In the rows, 128 means zero.
Each path below is one point turned by a fixed rotation once a step. After each direction that follows a path, write how fast that rotation turns it, in degrees a step (0 if it stays still).
Each turn is a multiple of 5 degrees from 10 to 175, or 0.
Each row of a path follows its step; steps can be skipped.
Rotation 1:
step 1: [119 128 132 135 124 128 142 139 119 131 127 133 110 131 130 133 128 125
 115 134 137 126 121 134 128 132 131 133 118 124 124 120 131 131 133 122
 125 131 131 125 120 135 123 131 127 142 123 143 131 130 127 137 131 126
 123 126 125 129 126 129 132 123 118 134 136 120 135]
step 2: [112 135 132 125 118 127 129 129 130 128 116 126 124 123 128 119 130 121
 126 125 123 121 124 136 132 131 120 136 131 129 127 122 128 137 121 129
 122 122 143 127 140 141 130 135 123 125 124 132 130 122 111 136 132 122
 132 125 132 134 138 122 127 125 126 127 135 127 119]
step 3: [130 137 135 136 130 124 126 121 126 132 131 123 132 123 134 112 132 117
 124 121 121 132 130 125 126 133 131 118 129 126 132 134 130 131 120 129
 127 123 138 134 128 126 138 137 140 118 128 118 131 117 126 135 135 123
 119 123 141 130 115 126 125 129 132 132 133 130 126]
step 5: [125 118 131 125 131 123 129 135 132 135 119 130 129 134 126 144 140 136
 127 131 131 132 126 124 136 135 127 134 130 122 136 131 134 130 122 130
 131 144 142 129 122 127 129 132 132 135 129 145 126 138 139 133 132 124
 128 133 122 128 125 128 131 131 120 128 131 131 118]
step 11: [128 121 124 122 130 128 132 130 124 119 120 134 123 127 128 123 136 123
 116 125 134 123 128 131 127 146 137 115 134 119 134 138 128 119 129 135
 132 130 130 128 122 121 123 117 125 135 127 133 133 129 125 128 129 127
 116 119 126 118 131 131 127 132 133 116 128 118 122]
step 14: [140 122 135 122 126 130 132 122 129 130 133 125 117 121 141 123 132 126
 111 121 113 123 125 132 118 128 114 126 124 141 128 132 135 125 126 128
 127 127 128 140 126 142 126 119 128 119 128 132 130 128 131 129 131 120
 130 126 128 133 127 136 132 125 121 138 130 123 133]
step 17: [116 125 129 132 131 120 120 132 124 125 123 128 130 136 135 126 132 115
 128 130 140 115 136 129 133 124 115 121 137 127 122 139 133 127 127 134
 128 138 131 130 123 126 126 131 122 124 133 124 140 137 119 128 129 123
 134 134 125 122 119 140 120 129 131 130 138 138 129]
step 18: [128 115 139 137 125 131 134 122 118 129 125 135 120 133 142 132 136 125
 122 125 121 120 142 117 136 120 130 135 123 130 119 135 130 123 132 128
 137 134 123 130 126 127 132 124 133 132 131 125 130 118 125 134 134 129
 133 127 127 137 126 135 140 128 118 128 135 133 125]
step 21: [123 125 121 137 128 125 120 126 137 130 124 118 137 131 137 131 124 115
 130 128 124 130 139 122 123 138 120 116 122 122 137 139 124 131 122 135
 125 132 117 124 140 134 122 123 137 127 124 131 137 128 127 113 130 127
 126 129 132 120 120 134 131 132 130 122 129 133 125]
step 23: [123 125 128 134 121 129 139 132 122 117 127 130 125 128 122 118 135 131
 128 134 141 110 122 132 135 121 126 135 121 119 127 130 125 121 140 140
 137 134 125 133 126 124 126 131 128 137 132 135 123 129 134 132 133 127
 137 135 131 129 133 132 138 128 121 129 125 135 120]
[129 128 132 129 126 130 130 126 129 130 129 126 125 129 126 129 129 128
 129 127 126 126 126 129 127 127 127 127 125 125 127 127 128 129 127 127
 126 127 128 131 128 126 128 125 130 129 128 126 129 130 129 128 130 129
 129 127 124 127 128 126 127 127 128 126 129 131 128] : 170
[127 130 130 126 127 129 129 126 131 128 130 130 127 126 127 131 130 128
 130 128 128 127 126 129 130 127 123 128 129 128 129 127 124 126 128 128
 130 128 126 126 131 129 128 128 126 126 130 128 126 126 126 127 130 128
 127 127 129 127 129 132 128 130 127 126 127 128 129] : 175
[126 129 129 125 128 128 126 127 127 130 127 125 126 127 129 129 129 126
 125 131 130 128 129 128 128 127 127 128 125 129 127 128 125 125 127 125
 127 127 130 128 125 128 130 126 127 129 127 127 127 126 127 128 127 125
 131 127 127 127 127 126 125 130 127 131 126 126 128] : 25
[127 128 128 128 127 125 128 125 129 125 127 130 125 129 125 126 127 129
 127 126 127 129 127 130 130 127 127 130 126 129 129 129 129 128 128 131
 128 129 129 129 126 129 127 125 129 129 130 128 124 126 128 128 126 130
 129 126 130 129 127 127 128 128 129 128 130 126 126] : 85
[129 129 127 123 125 128 127 128 126 129 126 126 126 127 128 128 128 129
 128 126 125 128 127 129 128 129 129 126 129 126 127 128 127 130 131 129
 130 128 128 129 130 127 126 128 128 131 132 130 128 126 129 130 131 125
 131 128 127 130 130 128 129 127 127 129 127 128 130] : 85
[127 127 128 128 131 124 128 130 128 130 132 128 129 130 128 127 128 127
 128 127 127 130 128 127 131 126 126 126 127 125 126 128 129 128 127 128
 131 124 130 130 128 128 128 127 128 126 130 128 128 128 129 127 127 131
 130 130 127 130 127 130 131 128 126 127 126 127 129] : 80
